(in the rows, 128 means zero)
Named turns come first, each shown by rows before and after it. Which turns, in which order, take the first row of each pair that follows to the second? Write the first one first, as in the answered first pair.
fal:
[110 135 111 111 124 129 125 150 134 164 186 113 145 136 129  90 120 101
 113 124 115 141]  ->  [111 135 113 116 123 128 122 158 139 161 165 115 146 145 121  91 140  87
 101 135 110 136]
[122 115 123 133 139 125 133 126 140 136 153 140 121 117 122  95 125 111
 127 110 110 140]  ->  [122 116 126 134 136 127 133 126 145 135 144 138 121 120 119  96 134 106
 123 114 102 137]
[150 133 103 145 103  90 112 117 117  81  82 121 115 146 128 135 174  87
 121 166 112 109]  ->  [157 127 103 146 118  87 118 100  93  69  84 117 129 142 130 149 156 106
 125 157 129 103]
Mas:
[154 128 138 145 115 144 123 101 126 142 174 128 119 121 106 149 102 141
 147 116 130 162]  ->  [150 125 130 146 128 136 131 102 129 152 183 116 139 129  95 135 107 116
 128 120 124 164]
[119 142 116 109  73  86 127 121 132 125 170 126 109  97 179 131 118 157
  96 112 138 157]  ->  [126 129 117 117 104  79 136  99 113 119 172 121 131 102 168 117 106 159
  81 107 153 151]
[127 139 133 121 114 128 125 148 150 132 107 125 124 141 138 124 153 117
 112 146 109 120]  ->  [133 139 135 125 112 134 123 133 132 114 106 136 103 129 150 145 129 153
 139 127 132 115]
dop:
[123 116 141 137 142 112 112  86 110 133 161 126 129 102  64 150 108 190
 135 107 128  87]  ->  [137 117 150 131 138 115 107  94 118 119 117 115 140 119  63 174 142 180
 117 137 126  69]
[122 116 124 111  83 140 120 187 157 147 165 116 118 101 144 112 135 115
 122 133  86 163]  ->  [128 119 126  93  84 140 123 186 144 145 169  99 138 106 150 127 131 120
 115 143  87 155]
[125 138 127 104 127 125 128 135 121 116 133 103 154 138 163 155 126 136
 110 146 130 108]  ->  [120 132 123 153 118 122 120 140 157 112 100 137 105 136 141 123 157 115
 111 133 119 120]
Now pairs of rows:
(2 to 3 turns a pair)
[120 130 147 125 131 128 159 131 123 142 200 129 153 118 126 121 106 142
 118 126 119 143]  ->  [141 138 166 115  97 136 143 152 140 116 122 128 135 131 139 176 150 150
 121 157 118 119] | dop, Mas
[ 88 103 107 137 132 134 132 106 138 147 163 122 127 145  89  56 130  74
  92  98 129 158]  ->  [120 101 125 116 154 132 133  99 119 115  98  91 170 173  93 110 155  80
  65 135 150 122] | dop, dop, fal
[121  89 115 121 108 118 138 114 159 129  79  89 158 133  97 114 144 124
  99 116 146  70]  ->  [115  96 111 109  97 121 142 125 165 150 115  85 169 129 102 102 137 114
  96 120 134  79] | fal, fal, Mas
[142 144 132  92  82 154 116 145 109  93 121 138 105 125 159 191 101 169
 177 136 132 123]  ->  [145 110 114 137 173 113 136 123 117 114 111 104 183 174  85  93 147  77
  81 151 125 125] | dop, Mas, Mas
[137 135 146 141 158 113 139 109 112 117 118 135 142 140 133 139  92 137
 149 119 154 131]  ->  [135 129 144 162 154 110 134 111 125 118 106 149 123 142 123 125 107 127
 151 113 149 140] | dop, dop
[120 151 158 105  82 153 132 162 130 133 108 119 130 122 147 170 157 139
 139 144 115 133]  ->  [105 143 147 153  79 145 130 151 143 135 119 150  84 110 127 131 150 132
 153 106 119 155] | fal, dop
[128 120 120 149 145 121 144 111 112 145 147 115 137 109 122 122 115 146
 132 105 140 130]  ->  [131 118 122 170 137 122 136 125 135 131 101 126 120 123 111 120 148 131
 119 113 136 129] | dop, dop
[134 134 132 106 139 143 136 129 153 135 107 109 168 154 129 141 171  97
  87 172 105 107]  ->  [143 126 129 106 168 140 145  97 111 122 121 102 185 148 137 156 129 135
  98 150 138 100] | fal, fal
[138 136 157 114 115 161 152 122 121 114 158 135 133 108 155 147  96 186
 172 121 151 104]  ->  [136 125 149 132 138 151 156 110 114 125 173 138 138 107 140 117  85 176
 166 103 158 111] | fal, fal, Mas
[102 126 153 124 134  93 140 135 156 147 132 127  92 129 110 110 131 112
 130 113 108 150]  ->  [104 121 153 116 156  91 152 116 135 144 151 119 111 125 109 114 107 124
 133 103 124 146] | fal, fal, dop
[124 107 133 123 113 108 135 147 156 127  91 135 114 125 135 137 164 140
 125 126 138 128]  ->  [106 109 125 127 110 111 136 144 153 142 136 143 103 109 136 113 138 144
 138 106 135 144] | dop, fal
[124 100 108 177 156 126 116 118 147 135 102 132 107 145  91  61 176  91
 118 130 115 148]  ->  [138 131 129  85 105 150 107 156 142 133  95  94 138 149 151 157 185 115
 127 188 100 118] | dop, dop, Mas
[126 122 140 135  98 123 128 158 169 173 101 142 122 127 103  93 166  63
  79 160  82 138]  ->  [135 144 155  57  64 152 128 162 124 162 142 124 135 101 167 183 112 131
 126 165  97 127] | dop, dop, Mas
[121 155 122 151 107 170 101 161 149 176 146 130  86 138 129  85 127 103
 112 105 106 146]  ->  [122 151 121 123 130 170 116 147 114 181 189 111 125 133 139  94  87 121
 116 102 121 145] | fal, dop
[153 143 138  97 101 135 127 146 157 108  84 105 184 145 149 185 149 121
  83 177 120 111]  ->  [155 146 139  91 101 146 129 124 126  96 100 116 168 128 167 214 106 171
 122 148 145 108] | Mas, fal
[130 116 120 149 140 107 138 121 139 120  94 121 140 130  99  86 133  91
 104 124 118 131]  ->  [113 132 119 114 107 121 137 129 124 140 166 128 126  98 139 105  84 130
 150 106 113 140] | Mas, dop
[137 100 112 108  99 135 127 133 136 141 145 166  96 108 143 156 124 149
 157 121 138 150]  ->  [144  85 107 127 140 122 138 106 112 128 143 156 118 111 130 147 110 153
 147 110 161 145] | fal, Mas
[127 127 122 155 126 134 142 102 125 115 156 127 110 111 155 129  94 141
 130 121 139 143]  ->  [131 126 127 169 117 132 132 113 147 105 100 137  96 126 145 131 137 125
 115 134 132 136] | dop, dop
[122  86 110 156 174 114 133 132 160 132 118 100 134 153  88  37 206  36
  65 149 107 121]  ->  [100 120 119 117  86 160 121 130 123 119 198 156  26  72 172 120  93 171
 209  81 135 138] | dop, Mas, Mas
[ 99 130 100 129 103 144 123 101 121 153 211 166  68  85 146 123  75 188
 186  81 127 152]  ->  [ 88 121  89 126 133 124 132 127 155 201 229 129 133 122 104  50 131  93
 105 126  82 158] | Mas, Mas
[105 141 120 151 128 117 134 137 152 138 162 136 109 117 139  96 123 121
 151  96 120 153]  ->  [114 149 126 105 135 123 139 139 131 142 176 102 159 126 158 126 110 129
 143 123 126 136] | fal, dop
[129  90 103 175 143  99 112  79  99 105 163 161 137 132 106 103  86 123
 143  78 155 137]  ->  [140 112 117  93 125 113 119 103  81 114 187 108 197 136 148 164  82 135
 137 127 144 117] | fal, dop, fal
[135 150 143  61 134 143 136 139  84 150 210  86 204 134 175 170 142 119
 118 147 136 135]  ->  [100 137 118 165 116 133 123 134 138 169 217 170  91 103 131  70 148  93
 153  75 124 183] | dop, dop
[124 125 135 167 108 132 125 142 156 118  94 163  72 125 109 106 141 121
 136 127 126 147]  ->  [156 122 147 128 138 130 136 127 114  90  69 119 135 140 124 162 129 149
 120 153 155 110] | Mas, dop, dop
[121 142 127 112  82 153 123 150 167 126 138 149 100 124 156 140 140 127
 155 122 116 125]  ->  [114 141 124 115  89 150 124 139 155 136 167 149 103 119 155 129 122 131
 164 109 120 132] | fal, dop
[157 109 133 142 189 111 139 102 114 115  79 101 191 173  92 133 173  98
  74 158 159 109]  ->  [118 131 126 187  95 137 114 125 160 123  99 190  36 112 116 121 150 143
 171  88 139 155] | dop, Mas, Mas
[118 184  96 109 112  96 157 139 116 129 142  95 164 126 133 135 144 117
  90 171 123 108]  ->  [120 183 100 149  84 101 139 144 143 110  94 134 101 121 127 140 167 124
 113 157 122 115] | Mas, dop, fal
[132 128 145 123 119 133 123  93 130  99  77 111 127 152 123 180 140 139
 119 138 138 119]  ->  [123 130 141 113 121 139 129  78 114 104 122 112 121 135 133 178  95 161
 142 116 146 128] | fal, fal
[ 96 138 102 159 129 134 102 138 112 113 145 160  79  94 129  97 139 121
 153  75 122 174]  ->  [128 145 125 101 129 138 100 159 111  94  78 106 147 135 143 165 191 109
 110 149 120 130] | fal, dop, dop
[128 125 144 101  98 134 122 117 118 124 150 151 123 104 149 171  98 165
 144 132 132 140]  ->  [109 121 136 106 120 125 130 117 127 153 192 141 142 108 130 116  94 130
 122 131 112 156] | Mas, fal, fal
[118 143 120 138  78 123 121 173 173 118  90 143 102 129 131 136 177  91
 112 158  80 104]  ->  [101 134 102 148 118 119 141 122 109 129 201 160  99  89 138 110  68 143
 159  87 120 128] | dop, Mas
[126 113 129 130 131 140  58 123 147 141  98  76 197 133 111 151 149  81
 102 135 132 151]  ->  [131 123 134 121  96 154  47 131 149 124  75  93 163 118 133 191 148 114
 133 131 136 147] | Mas, fal
[147 120 131 119 129 132 132 128 153 114  67 138 111 147 129 179 182 122
 124 169 134 132]  ->  [130  96 109 169 174 116 146  90 136 127 117 160 105 131  99 108 141 117
 126 112 154 162] | fal, dop, Mas
[125 155 129  79 114 137 128 160 126 172 179  90 174 136 163 144 137  99
 116 166  97 123]  ->  [101 147 116 135 107 131 121 155 149 185 203 137 114 114 141  84 124  89
 138 119  89 153] | dop, dop
[137 122 132 130 127 122 126 148 152 128  88 121 143 146 120 122 185  98
 102 160 112 114]  ->  [150 114 135 142 144 123 131 106 103  95  84 136 130 128 128 154 135 162
 141 120 167 109] | Mas, Mas
[111 120 116 129 134 123 146 120 123 158 180 120 150 124 116  92  99 111
 121 117 118 143]  ->  [116 135 127 127  80 142 127 133 137 135 134 148  93 110 142 145 110 151
 163 116 121 137] | Mas, fal, Mas
[129 133 132  99 138 124 133 116 100 125 156  98 168 135 138 149 109 134
 114 142 131 121]  ->  [112 122 116 158 127 121 124 111 128 138 161 143 105 120 117  93 112 121
 132 100 120 151] | dop, dop
[106 134  92  75  49 152 118 148 156 123 158 143  78 117 146 133 117 159
 166 123 125 144]  ->  [121 135 102  55  52 153 119 161 156 113 121 114 106 137 149 165 147 151
 143 158 120 123] | dop, fal
[117 134 123 135 107 138 126 131 142 127 142 151 101 126 132 113 128 130
 143 123 124 146]  ->  [130 129 128 109 141 131 134 128 124 121 132 112 160 144 129 135 133 124
 110 148 133 124] | Mas, dop, Mas
[121 125 155 137 150  82  96 160 138 206 119 116 161 146 108  79 164  47
  75 171  95 129]  ->  [115 131 153 100 162  87 109 153 102 215 171  96 191 138 126  94 121  69
  81 165 106 129] | dop, dop
[ 97 115 103  57 110 146 149 133 146 156 164 122 126  94 150 136 121 100
 146 166  91 149]  ->  [108  97 103  76 161 136 166  88  98 139 169 118 150  93 141 134  82 127
 148 140 131 139] | Mas, Mas
[142 126 171 122 154 125 153 104  69 118 154 144 166 101 136 139 102 191
 152  90 162 114]  ->  [156 139 187  94 130 132 139 135  88 109 102 125 178 123 150 182 146 178
 134 138 143  93] | fal, dop, fal
[114 114 111 136 182 119 148  86  99 152 208 111 159 120 124  85  69 129
 118  86 141 137]  ->  [148 146 146  92  94 149 114 132 128  95  77 116 120 130 171 222 138 172
 145 145 139  91] | dop, Mas, Mas
[147 105 136 166 161 121 114 135 137 110  80 143  98 101 127 129 151 147
 131 160 147 185]  ->  [156 107 137 135 175 122 122 128 108 106  99 121 134  97 142 154 128 167
 133 169 161 176] | fal, dop, dop
[ 73 137 112 123 149 164 123 134 124 147 183 147 108  65  79  69  73 146
 136  58 131 142]  ->  [100 140 126 125 140 158 106 175 176 126  55 127 127 116  59  94 186  85
  75 134 104 112] | Mas, dop, dop
[140 130 146 104 110 155 115 122 117 103  73 165  90 146 131 170 128 163
 169 133 131 118]  ->  [124 119 126 107 153 148 136  94  84 132 162 152 121 133 122 121  68 160
 167 100 141 138] | Mas, fal, fal
[129  90 118 145 166 129 138 120 100 119 163 170 155 135 132 110  47 123
 150  78 161 150]  ->  [117 127 130  75  96 152 121 187 142 149 177 144 163 137 171 150  87 100
 149 136 100 146] | Mas, Mas, dop
[163 124 157 141 118 116 125 134 157 113  55 149  95 126 129 146 176 114
 111 139 120 130]  ->  [136 116 135 158 138 112 138 103 129 140 157 165  86  94 127  93  98 132
 144  79 132 165] | dop, fal, Mas
[107 151 119 132  68 166 128 155 179 153 140 136  69 141 149 113 135 129
 159 128  81 147]  ->  [104 133 109 159 108 153 142 115 149 153 179 142  78 128 133  83  90 143
 167  89 109 158] | fal, fal, dop
[124 124 138 123 150 137 148 111 122 121 131 116 137 133 130 126 111 148
 110 122 148 137]  ->  [110 130 135 120 133 142 148 120 134 135 154 123 122 124 137 114 105 142
 120 118 134 145] | fal, fal
[110 145 121 120 143 113 113  95 109 114 128 133 145  95 138 120  97 125
 177 107 132 125]  ->  [108 157 130 104 114 119 103 133 146 125  96 125 147 110 143 126 146  94
 156 149  97 114] | Mas, dop, Mas
[123 157 112 159 150 127 142 113 115 106 171 128 170 109 119 118  86 120
 184 109 154 136]  ->  [125 175 119 110 125 139 139 151 129 118 159  99 202 125 139 147 117 104
 162 159 126 122] | fal, fal, dop
[101 125 116 152 125 110  99 143 138 155 138 177  79  91 130  88 130 126
 145 107 102 151]  ->  [138 119 135 136 141 107  97 142 130 111  47 146 120 128 131 147 175 127
 113 151 123 114] | Mas, dop, dop
[112 136 102 192 105 117 149 121 160 143 139 146  96 124 106  65 150  86
 127 127 105 152]  ->  [120 125 103 169 151 112 172  84 101 136 186 122 149 113 117  78  90 124
 132 110 141 142] | fal, fal, dop
[119  95 118 145 133 135 128  99 117 138 141 133 108 125 126 120 100 141
 137 110 135 142]  ->  [128 102 123 107 136 134 129 111 113 146 137  97 154 139 136 143 111 127
 116 145 126 124] | fal, Mas, dop
[156 130 141  99 139 136 141 125 106  74  88  90 186 157 135 199 136 167
 116 186 144 105]  ->  [124 115 118 209 113 130 125 123 163  86  82 182  55 130  88 103 146 147
 150 116 131 155] | Mas, dop, Mas
[127 118 124 154 130 125 130 114 109 114 136 155  97 105 122 127 117 153
 155 105 139 129]  ->  [134 130 129 111 124 132 132 119 100 116 153 130 131 112 141 154 105 162
 149 127 134 119] | dop, fal
[ 94 173 118 126 131 145 131 161 170 167 172 104 145 108 147 140 144 152
 112 140  81 138]  ->  [104 175 130 125 118 153 126 163 167 149 137 112 126 106 158 178 151 173
 127 144  93 127] | Mas, fal, dop
[132 147 140  75  74 158 134 145 118 131 149 132 126  97 157 173  91 160
 155 139 118 109]  ->  [154 118 142 154 122 133 129 104 114  88  61 160  97 114 109 152 119 162
 141 111 160 101] | dop, Mas, dop
[106 128 115 125 159 140 124 123  92 119 191 104 129 103 159 133  82 132
 135 140 103 114]  ->  [130 131 133 131 137 143 108 140 113  84  94 107 113 126 158 180 140 129
 123 174 104  90] | dop, Mas
[104 139 130 164 127 109 126 128 162 172 161 146 120 126  69  58 126  74
 123 118 100 159]  ->  [112 139 134 113 151 111 141 113 113 173 202 110 179 128  88  88  84  99
 117 128 119 150] | fal, dop
[132 115 117 114  96 113  89 132 116 107 104 137  83 150 103 105 168 138
 114 143 134 152]  ->  [119 113 109 105 120 111 102 115  94 129 171 125 108 137 105  81 120 143
 117 124 136 167] | dop, Mas
[110 131 121  68 140 142 125 118 117 159 206 107 163 121 154 128  88 133
 137 128 125 142]  ->  [104 139 126  71 108 151 117 129 131 157 200 125 131 117 162 138  95 142
 161 124 114 148] | fal, Mas
[128 123 100 148 103 120 126  99 129 102 112 155  90 127 117 128 111 158
 171  86 143 133]  ->  [148 124 114 128 103 120 123 112 130  91  65 132 119 148 123 164 142 150
 147 125 140 109] | dop, dop
[128 126 130  87  89 156 130 133 116 117 135 114 140 124 151 191 112 178
 142 147 124 103]  ->  [136 116 128 139  89 151 118 134 146  99  64 142  98 137 120 173 158 154
 135 140 124 103] | dop, fal
[ 80 106 140 113 133 120 120 132  88 136 196 123 156 115 147 111  82 153
 137 122 143 132]  ->  [101 119 160  90  92 133 104 164 109 110 119 119 146 131 169 178 132 161
 136 166 137 107] | fal, dop, Mas
[114 133 130 143 145 133 138 102 107 129 172 129 146 126 115  92  98 127
 126 104 147 136]  ->  [129 149 147 106 105 141 125 143 137 124 112 111 157 147 134 143 157 112
 106 165 120 113] | dop, Mas
[102 151 154 109 112 159 124 113 158 131 140 101 114 125 143 131 150 116
 163 152  78 112]  ->  [115 153 161 113 117 158 122  99 145 111 116 101 107 127 145 156 142 141
 173 150  99 104] | Mas, fal, dop
[126 140 141 106 158 115 145 117 127 130 138 109 160 162 129 119 152 130
 118 157 128 102]  ->  [114 147 136 139 120 122 128 126 158 127 116 154  87 148 128 112 166 137
 152 135 120 117] | dop, Mas
[137 113 142 173 108 107 117 120 178  74  20 141  86 124 103 143 163 113
 147 120 159 136]  ->  [120 102 127 167 155 106 142  74 116  89 136 137 112  93 112 110  61 146
 175  66 190 155] | Mas, dop
[111 159 131  87 107 150 133 142 153 150 152 143 124 106 133 133 114 157
 152 148 115 134]  ->  [126 149 140 109 126 149 132 119 133 119 106 146 118 106 129 159 111 184
 155 141 144 124] | fal, fal, Mas
[109 123 108 175 137 113 116 131 141 152 125 140  90 113  87  90 134  94
 137  90 105 170]  ->  [115 126 113 177 124 116 112 139 146 140  98 146  75 114  90 106 146 102
 146  94 108 165] | Mas, fal
[106 122 108 129 143 124 136 108 108 148 205 138 130 108 131  89  88 132
 143  92 132 146]  ->  [ 97 132 109 137  93 132 119 150 161 160 168 151  92 117 128  80 142  99
 139 114  92 153] | fal, Mas, fal
[124 133 116 133 120 140 120 134 122 130 143 149  96 114 131 120 109 158
 155 107 137 143]  ->  [121 125 110 142 145 133 130 124 118 141 159 139 123 121 113  88 112 136
 133 108 136 147] | Mas, fal
[143 120 131 113 158 121 143  99  86 110 121 112 161 123 129 147  93 143
 123 120 171 131]  ->  [141 114 129 133 154 113 133 125 132 122  84 110 152 146 101 110 155  87
  89 148 138 136] | dop, fal, Mas
[103 140 122 127  84 114 112 146 168 167 182 106  56 105 128 133 102 135
 158  90 116 158]  ->  [132 127 132 156 100 112 112 122 150 114  98 116  41 114 121 178 116 170
 164  85 159 134] | fal, fal, Mas
[119 145 145  33  75 146 123 169 134 163 212 113 114  92 183 161 100 130
 157 153  99 126]  ->  [145 104 132  74 194 109 154  87  66 133 201  91 190 114 134 129  68 134
 111 124 164 111] | fal, Mas, Mas
[102 125 105 170 125 106 120 113 119 158 148 153  92 117 121  96 131 143
 138  94 145 143]  ->  [111 141 114 101 124 118 129 120  90 162 179 107 151 124 156 144 113 160
 134 126 141 123] | dop, fal
[155 131 112  97 123 123 151 128 139 129 150  92 144 108 127 154  82 159
 147 139 110 136]  ->  [164 130 114 125 111 121 139 133 163 107  79 114 107 114 115 165 126 150
 145 143 110 133] | Mas, dop, Mas
[131 132 149 106 163 128 156 126 105 144 163 114 163 139 120 105  98 123
 132 114 153 120]  ->  [147 125 157 113 169 125 153 123 111 122 102 114 164 155 110 126 132 122
 118 131 156 104] | dop, fal
[105 138 105 175 127 123 115 132 116 145 190 161 100 110  96  72 106 109
 149  87 121 159]  ->  [110 144 112 182  98 128 101 151 150 134 135 172  65 119  94  89 150 101
 148 103 109 150] | fal, Mas, fal
[117 118 110 171 114 115 140  88  76 139 133 113 191 172  98 121  64 132
 111 128 178 154]  ->  [124 128 121 153  93 120 131 116  95 130  82  98 205 189 104 153 108 114
  88 169 164 134] | fal, dop
[118 130 116 141  78 151 110 138 155 124  85 188  70  60 119 123 174 114
 169 143 116 143]  ->  [142 118 122 149 114 140 116 119 134  96  36 177  97  77 108 142 188 122
 152 156 145 122] | fal, fal
